In the rows, zero is written as 128.
The rows of T fall into several groups, which share some directions, and each row is roughly a mix of its group's hidden directions, except some rows that fit no group.
T (152 x 14):
[[101 132 155 113  89 137 144 118 107 165 153  83 146 116]
 [ 83 137  90 149 140 120 135 107 159 112 117 142 134 176]
 [129 168 149  82 133 134  97 149 107 105 123 117 110 167]
 [133 143 126 144 113 151 175  96 180 146 125 158 117 125]
 [ 88 121 116 125 116  87  77 126 154  95 121 135 143 112]
 [112 158 119 121 100 120 126 106  73 113 108 156  90 134]
 [123 128 123 164  77 141 136 137  85 126 128  86 132 154]
 [103 129 122 112 129 130 182 172 138 123 147 144 145  87]
 [158 118 156  96 152 139  83 129 136  93 112 127 146 162]
 [ 93 129 142  92 165 130  79 150 124 105 137 153 144 127]
 [131 154 113 120 146 133 133 129  89  99 158  77 134 162]
 [125 159 161 127 144 156 143  98 173 105 110 105 122  99]
 [ 87  99 129 123 155 107 134 132  98 153 131 166  87 128]
 [177 148 112 136 178 136 105 158 104 133 129 118 115 151]
 [134 131 155  99 159 143 146 105  73 156  98 134 118 132]
 [134 102 146 131 188 164 143 163 134 127 103 135 121 110]
 [121 124 112 116 135 159 145 116 134  90 148 170 121  73]
 [143  91  82 155  86 146 139 163 119 115 130 124 113 118]
 [145 153  94 171  87 117 114 100 129 115 146 157 122 149]
 [124 111 125 121 170 121 138 135 173 117 164 150  93  96]
 [ 74 116 159 116 141 122 152 106  89 135 156 122 104 143]
 [148 147 126 123 133 181 150 129 140 125 152  73 103 122]
 [124 110  91 133 161 143 102 100  92  93 119  90 127 119]
 [137 129 124 119 120 109  92 156  60 127 118 156 141 140]
 [141  74 125 128 153 150 137 128 142 143  95 140 104  83]
 [ 85 153 111 117 103 148  89 114 129  90 136 103 100 124]
 [140 136 114  99 150 158 142  99 149 166 107 162 103 101]
 [142 130 155 109 173 126 134 184 101 140 130 141 107 152]
 [115 117 160  79 160 126 142 120 138 168 140 136 137 167]
 [124 127 158 113 165 148 139 134 106 127 175 158  87 115]
 [136 137 145  89 141  87 135 147 135 119 104 163 116 176]
 [111 138 145 150 151  95 105 141  97 134 158 160 131 175]
 [152 124 157  96 113 126  91 156 137 100 139 100 152 164]
 [142 145 116 133 178 149 102 105 169 123 116 165 125 150]
 [ 96 116 128  93 159 132  84 114 144 114 147  91 129 158]
 [109 145 135 127  94  98 120 140  97 118 109  87 164 161]
 [139 162 136 137 119 110  78 143  83 136 161 141 116 105]
 [ 99 113 159 102 149 166  99 109 132 135 110  99 117 165]
 [156 132 161 152 114 116 129 116 149 126 122 124 199 118]
 [ 89  77 139  97 131 117 115 129 115 150 144 145 149 165]
 [122 150 145 121 147 105 142 105 143 153 116 196 106 121]
 [103 145 123 176  89  84 148  95 135 117 141 134 130 125]
 [140 177 137 178 102 148 134 115 136 109 130 107  95 113]
 [179 130 117 149 122 141 148 102  99 140 109 108  85 150]
 [ 81 103 110 132 144  83 131 125 107 115 107  88 143 140]
 [153 124  95 160 107 126 115  99 129 104  99 132 156  82]
 [104  77 121 124 159 107  88 158 134 145 148 128 125 153]
 [141 131 122 125 140  92 130 182 120 131 128 179 110  96]
 [118 122 102 148 116 198 139 143 135 119 153  96 118 126]
 [134 101 160 152 132  95 106 115 108 155 111 177 107 141]
 [149 169 109 117 135 135  96 156 106 112 127 127 107 182]
 [122 136 188  75 130 134 118 100 117 119 111 115 134 148]
 [150 117 103 160 142 145 112 116 114  98 116 174 104  89]
 [148 153 110 148 156  85 167 138 146 137  96 109 153 120]
 [136 108 165 101 102 150 129 146 139 129 121  75 162 107]
 [148 166 140 114 110 120 100 186 157 126 138 118 143 152]
 [134 141 102 123 116 132 143 127  59 151 134 133 166 148]
 [ 86 155  97 121 149 121 124 122 109 121  79 155 122 160]
 [152 110  96 148 148 174 159 135 123 148 109  84 132 138]
 [188 141 106 159 114 135 142 133 143 126 114 114 175 125]
 [178 156 148 126 115 162 138 149 119 162 168 118 119 135]
 [149 115 152 136 113 127  71 142 141  94 146 120 148  89]
 [113 161 125 161  69 131 125 149 127  88 113 109 130 133]
 [187 168 110 138  96 139 115 131 145  94 125 120 141 130]
 [120 161 119 168 124 143 154 126 128 108 140  64 129 120]
 [123 131 111 129  99 138  77 145  88 105 127 115 131  82]
 [131 131 156 112 143  91 118 178 157 151 142 167 137 137]
 [102 147 136 151  96 134 116 143 130 125 109 146 141  60]
 [122 150 146 146 116 126 144  75 117  98 158 124 104  88]
 [105 147 136 120 136  79 111 139 125  98 177 120 163 120]
 [122  89 119 118 161 103 116 136 182 149 127  92 130 142]
 [146 136 121 127 155 155 177 118 110 141  95 165 103 152]
 [194 132 136 117 169 149 127 154 147 126 112 143 118 144]
 [116 198 156 150  99 115 127 138 120 113 118 144 123 148]
 [105 112 121 111 146 156 155 149  95 158  89 124  89 123]
 [128 132 143  79 136 151 154 130 116 108 115  71 130 102]
 [111  85 142 111 146  81 134 129 133 161 153 111 125 165]
 [ 76 124 157 141 157 131 137 108 177 116 154 113 121 127]
 [130 107 119  92 136 105 112 107 172 103 150 107 153  92]
 [ 95 114 140 172 135 112 161 114 121 153 137  97 145  89]
 [150 122 166 106 138 124 129 165 159 136  91  92 108 151]
 [132 140 124  98 128 111  62 159  98 110 115 110 135 120]
 [156 124 137  81 132 134 124 141 178 121 126 120 135 178]
 [111 136 103 160 109 159 135 125 131  80 113 150 135 174]
 [117 149 126  80 119 160 137 121 134 123 133  79 105 166]
 [115 140 155 108 117 108  95  98  93 132 106 172 156 138]
 [121 120 137 116 206 141 125 152 144 126 151 119 113 112]
 [ 89 132 136 112  97 153 119 149 134 104 157  80 131 156]
 [154  88  91 149  88 126 131 122 107 120 116  85 130 110]
 [149 131 180 164 103 138 165 127 109 126 130 156 120 100]
 [ 92 158 102 161 116 108  96 152 170 117 130 134 143 113]
 [106 130 153  79 122 158 153 105 106 134  97  95 112 132]
 [ 95  97 126 114 176 139 123 132  99 139 136 126  79 149]
 [151 158 132 119 111 159 101 124  60 116 131 110 126 122]
 [117 123 141 127  91 109 148 117 197 130 133 145 101 141]
 [ 90 108 141 154 172 132  80 144 104 136 113 135 134 146]
 [111 153 137 178 181  98 120 111 146 138 121 147 134 119]
 [155  92 134  97 122 100 118 167 164 101 110 113 134 108]
 [131 117  77 135 135 100  75 107 150 123 129 111 150 107]
 [128 154 101 132 113 127 122 122 111  90 103  87 172 100]
 [129 101 113 116  96 103 101 107 170 132 167 134  92 130]
 [123  81 147 158 168 101 123 105 151 130 122 102 110 104]
 [138 146 165 118 198 159 141 130 123 143 134 120 111 122]
 [142 154  97  99 149 129 143 165 147 126  96 104 171 132]
 [ 72 128 113 151 136  89 109 122  90 125 121  99 142 119]
 [116 156 161 136 166 174 128 128 158 119 151 119  94 118]
 [105 145 103 164 129 109 149 140  83 154 146 142 127 169]
 [189 149 145 116 121 129 147 165 124 115 123 158 102 110]
 [174 123 103 182 125 125 104 138 147 109 135 158 132 105]
 [129 133 120 109 112 140 142 117 151 118 146 131 127 208]
 [ 98  77 111 139 128 129 119  95 146 126 112 123 147 177]
 [153 159 180  93 119 110 142 118 153 116  96 137 108 120]
 [155 137 179 125 128 157 143 101 114 132 125 111 137 180]
 [122 160 149 129 126 181 170 134 147 108 140 152 102 112]
 [ 90 121 137 121 106 125  97 124 100 131 124  85 154  82]
 [144  98 102 148 155  74 106 132 167 142 131 120 112 117]
 [167 136  73 114 123 157 154 130 121 131  98  98 113 132]
 [119  99  93 128 146 125 107 148 101 158 143 146 115 182]
 [108 141 113 133 155 107 125 121 115 120  81 186 108 112]
 [134  92 102  85 169 163 151 141 147 137 141 120 140 113]
 [ 99 139 154 101  92 134 118  90 157 126 109 101 164 123]
 [107 129 151 104 148 129 143 145  95 135  67 102 150 129]
 [ 70  86 161 150 153 127 129 111 127 147 146 120 141 119]
 [114  91 137 162 139 106 147 130 127 160 136 182 112 108]
 [119 128  86 149 141 152 149  93 106 148 120 155  96  94]
 [172 156  99 123 146 153  80 149 136 141 155 117 116 126]
 [161 141 141 130 141 127 125 118  89 119 144 154  93 184]
 [170 114 110 123 137 128  76 150 164  94 147 118 130 128]
 [125 131 141 105 157 114 171 144  80 131 161 124  99 149]
 [120 170 144 112 129  85 119 149  88 100 160 146 124 140]
 [108  88 162 107 131 118 115  70 153 125 138 127 144 111]
 [109 109 140  75 104 128 127  89 141 153 157  98 134 142]
 [139 175 146 161 146  89 100 129 108 129 151 112  96 132]
 [128 133 182 105 104 143 168 131 103 160 112 130 134 100]
 [107 101 176 147 151 131 109 173 114 113 122 147  96 134]
 [177 149 115 143 119 112 148 148 116  87 154 131 128  87]
 [143  74 131 108 149 116 147 136  92 173 137 131 126 153]
 [120  99 157 115 113 120 185 121 133 131 132 101 141 174]
 [122 127 121  89 112 150 136  98 139 144 155 107 127 189]
 [168 116  93 165 146 158 140 142 122 113 120  92 143 101]
 [138 149 127 146  74 161 152 134 156 126  94 161 123 136]
 [156 121 103 158 125 126 193 140 115 156 148 140 112 132]
 [136 148 160 170 151 148 152 139  77 129 118 123 141 154]
 [124  89 165 123 118 117 178 118 104 146 129  92 137 108]
 [ 80 147 149 110 108 107 161 122  92 115 140 111 138  94]
 [155 136 128 129 142 126 130 159 101 132 114 200 111 116]
 [131 120 133 139 124 119 137 149 182  95 131 118 152 182]
 [100  99 107 103 165 114  96 149 131 113 130 135  98  87]
 [109 102 141 138 115 159 169 106 166 142 159  95 121 114]
 [140 166 109  93 160 148 103 154 154 153 106 113 134 154]
 [127 142 192 109 121 114 136 128 138 126 102 180 136 126]
 [101 127 116 126 123 132 164 133 105 173 113  86 130  87]]

One row of each group comes first, with its name. Which group is each row after those in?
[164 153 123 115 144 107 154 110  67 141 135 104 139 118] => (36)
[ 98 117 108 134 137 118 122  64 136 153 173 122 120 132] => (50)
[144 134 153 142 157  90 132 136  90 135 127 138 182 150] => (57)

[112 144 186 108 150 118 129  91 131 168 139 132 144 147] => (50)
[134 140  82 154 132 137 126 142 103 151 124 144  97 181] => (57)
[ 85 144  83 132 131 114 125 140 124 115 115 103 137 182] => (50)
[139 129 124 159 120 117 128 113  74 177 128 124 139 167] => (36)
[145 133 172 133 154 123  67 126 124 119 131 132 149  92] => (50)
[102 121 127 100 146 169 123 158 168  93 151 108 119 114] => (36)
[181 126 144 117 139 149 148 169 149 158  93 134 135 137] => (57)
[129 152  85 155 121 137  96 131 153 126 108  80 158 136] => (36)
[100  94 132 107 137 116  96  72 137 117 142 148  97 134] => (57)
[136 112 117 136 128 155  97  90 115  83 107 116 109  86] => (57)
[139 118 160 105 163 143 171 102 122 177 114 116 127 122] => (50)
